The rows below fall into families. The same turns and mirrors carry the whole set onto itself and the rows of a family onto each other. For each named row, which other rows are in its family? Write them in the order they are listed.
These 40 rows form 5 families of 8 rows each.
Z755: -2; 6; -24; -3; 8; 9; 12; 7; 10; -15; -11; 3; 6; 34; -11; 11; 1; -1; 5; -11; -16; 5; -4; 2; 6; -6
Z959: -10; 12; -17; 9; -14; 3; 9; 20; -1; -11; 9; 9; 2; 33; -8; 14; -6; 4; -4; 2; -12; -9; 3; 4; 3; -7
Z33: -3; 9; -6; -10; -9; -1; 6; 4; -1; -4; -26; 10; 11; 33; -19; -8; -7; -5; 4; -9; -6; 6; -6; -18; -4; -1
Z499: -2; 1; -12; -1; -4; 5; -2; 12; 1; -12; -5; -3; -4; 46; -13; -9; 0; 9; 1; 1; -17; 8; -8; 1; 1; 1
Z587: 5; 10; -1; 4; -7; 12; 8; 5; 4; -6; 10; 13; 12; 35; 6; -12; 7; 6; 0; 11; -13; 7; 4; -7; -9; 14
Z953: 0; -13; 19; -9; 5; -5; -9; -1; 0; 9; -7; -12; -17; -33; 14; 1; 10; 9; 4; 8; 13; -2; 7; 10; -1; -4
Z777: -1; 12; -27; -6; -4; 8; 15; -1; 5; -11; -14; -2; 7; 31; -10; -2; -7; -3; -2; -14; -19; -4; -1; 1; 2; -2
Z533: -2; -9; 14; -7; 0; -7; -9; -2; 1; 12; -8; -14; -23; -34; 9; 2; 2; 8; -2; 5; 9; -9; 8; 12; 2; -7
Z600: 3; 8; -14; -6; 11; 12; 13; 4; 11; -15; -10; 3; 18; 34; -5; 1; 9; 3; 7; -6; -14; 15; -4; -3; 1; 3
Z602: -3; 20; -17; 0; -15; 11; 15; -4; 4; -15; 0; -3; 13; 25; 2; -16; 1; 5; -12; 7; -15; 5; -3; -8; 2; -3
Z872: 4; 14; -18; -10; -1; 12; 15; -5; 4; -11; -13; -2; 19; 30; -3; -12; 1; 2; 1; -8; -17; 6; -1; -3; -3; 8
Z590: -3; 8; -5; 10; 2; 7; 6; 18; 9; -8; 14; 12; 8; 36; -5; 13; 7; 9; 2; 13; -13; 10; 2; -2; 2; 0
Z465: -3; 5; -4; -5; 1; -1; 3; 9; 7; -3; -24; 12; 5; 36; -23; 1; -4; -4; 6; -6; -7; 13; -7; -18; 0; -4
Z462: -3; -5; 6; -23; 3; -10; -5; 3; -5; 9; -2; -5; 3; -36; 9; 5; -8; -7; 1; -2; 21; -1; 0; 18; 0; -2
Z87: -3; 12; -10; 1; -3; 13; 13; 5; 6; -23; 2; 3; 17; 28; 6; -8; 15; 7; -1; 9; -8; 14; -6; -9; 2; -5
Z412: -6; -16; 14; -1; -13; -2; -6; -4; -8; 5; -3; 0; 4; -25; 20; -3; -7; -6; 10; 5; 16; -16; 8; 5; -15; -14
Z177: -16; -10; 14; -15; 2; -6; -14; 2; -9; 0; -1; -6; 6; -27; 23; 4; -13; -2; 8; 12; 18; -3; 3; 9; -5; 3
Z659: 0; -5; 2; -7; 2; -11; -3; 5; -4; 12; -2; -9; -7; -35; 4; 6; 11; -9; -4; -11; 20; -5; 11; -8; -7; 12
Z793: -6; 8; -8; -6; -6; -3; 5; 8; 2; -3; -26; 9; 6; 33; -25; 0; -10; -5; 3; -8; -8; 7; -7; -16; 0; -5
Z139: -2; -3; 0; -5; 3; -13; -5; 7; 0; 16; -1; -12; -10; -35; -3; 13; 7; -7; -7; -8; 17; -3; 12; -6; -2; 10
Z696: -4; 6; -13; -3; -8; 2; -1; 11; -2; -11; -6; -7; 3; 44; -15; -10; -3; 12; -2; 2; -17; 6; -8; 2; 2; 1
Z122: -2; -14; 16; -5; 6; -5; -9; 1; 3; 9; -7; -11; -24; -32; 10; 5; 7; 7; 3; 6; 12; -5; 7; 11; 1; -8
Z832: -9; -22; 13; -8; 9; -1; -17; 0; 0; 1; 1; 4; -15; -21; 26; 4; -8; -10; 14; 9; 13; -2; 2; 8; -9; 2
Z887: -2; 14; -14; 3; -23; 7; 11; 7; -8; -8; 6; 9; 7; 32; 4; -11; -4; 0; -6; 0; -12; -13; 5; -2; -8; 6
Z114: -15; -3; 9; -10; 2; -9; -17; -5; 1; 13; 1; -11; -3; -29; 11; 7; -25; 1; -3; 17; 7; 0; 5; 11; 1; 3
Z572: 8; -14; 9; -14; 13; -4; -10; -6; 10; 18; 2; 3; -18; -30; 7; 4; -5; -13; 3; 0; 10; 7; 1; 15; -1; 2
Z558: 4; -22; 20; 5; 0; 4; -11; -12; 8; 15; 2; 6; -7; -20; 19; -4; -3; -6; 12; 12; 6; -2; 9; 0; -15; -6
Z424: -3; -14; 18; 8; 5; -4; -13; -5; 16; 21; 4; -2; -3; -24; 3; 13; -11; 3; 4; 20; 2; 5; 10; 4; -3; -13
Z128: -8; -15; 9; -4; 9; -4; -20; -7; 9; 14; 3; -1; -23; -22; 14; 8; -20; -8; 3; 13; 2; 1; 5; 11; -3; 3
Z232: -1; -9; 17; -9; 0; -6; -8; -4; -2; 11; -8; -15; -16; -35; 12; -3; 6; 9; -1; 7; 12; -6; 8; 10; -1; -4
Z977: -6; 13; -25; 7; -13; 9; 13; 0; 8; -15; 1; 2; -7; 28; -4; -3; -3; -1; -11; 2; -19; -1; -3; -3; 7; -13
Z712: 5; -15; 10; -20; 7; -4; -6; -1; -2; 8; -1; 3; -9; -31; 16; -1; 0; -14; 7; -6; 20; 0; -1; 15; -6; 1
Z82: -4; 5; -11; -5; -8; 4; 1; 13; -5; -16; -7; -6; 7; 43; -11; -13; 0; 12; 0; 1; -13; 6; -9; 1; -1; 2
Z366: -2; 0; -10; -3; -5; 6; -1; 13; -3; -16; -7; -2; 2; 46; -9; -12; 4; 8; 3; 0; -14; 7; -9; 0; -2; 2
Z536: -1; 5; -2; -8; -2; 1; 5; 5; 3; -4; -25; 12; 10; 35; -17; -8; -2; -4; 7; -7; -6; 13; -7; -20; -4; 1
Z630: -5; 5; -17; 8; 0; 11; 11; 9; 11; -23; 3; 8; -2; 32; 0; 5; 11; 0; 1; 3; -11; 8; -7; -4; 6; -15
Z615: -13; -8; 11; 2; -9; -9; -8; 3; -1; 11; -1; -8; 7; -29; 5; 15; -16; 3; 3; 13; 12; -10; 9; 9; -2; -21
Z678: 4; -9; 5; -5; 7; -9; -6; 4; 0; 14; 1; -6; -12; -33; 4; 6; 15; -10; -1; -9; 17; 1; 11; -9; -7; 15
Z467: 2; -6; 3; -2; 10; -11; -7; 5; 5; 17; 2; -7; -14; -33; -2; 14; 11; -8; -4; -6; 14; 2; 11; -7; -2; 12
Z945: 1; -5; 6; -17; 8; -10; -8; -2; 7; 19; 1; -6; -6; -36; 0; 10; -13; -5; -4; 4; 11; 6; 2; 17; 5; -1

Same family as Z615: Z959, Z587, Z590, Z412, Z887, Z558, Z424
Same family as Z366: Z499, Z953, Z533, Z696, Z122, Z232, Z82
Same family as Z977: Z602, Z87, Z177, Z832, Z114, Z128, Z630
Same family as Z712: Z755, Z777, Z600, Z872, Z462, Z572, Z945

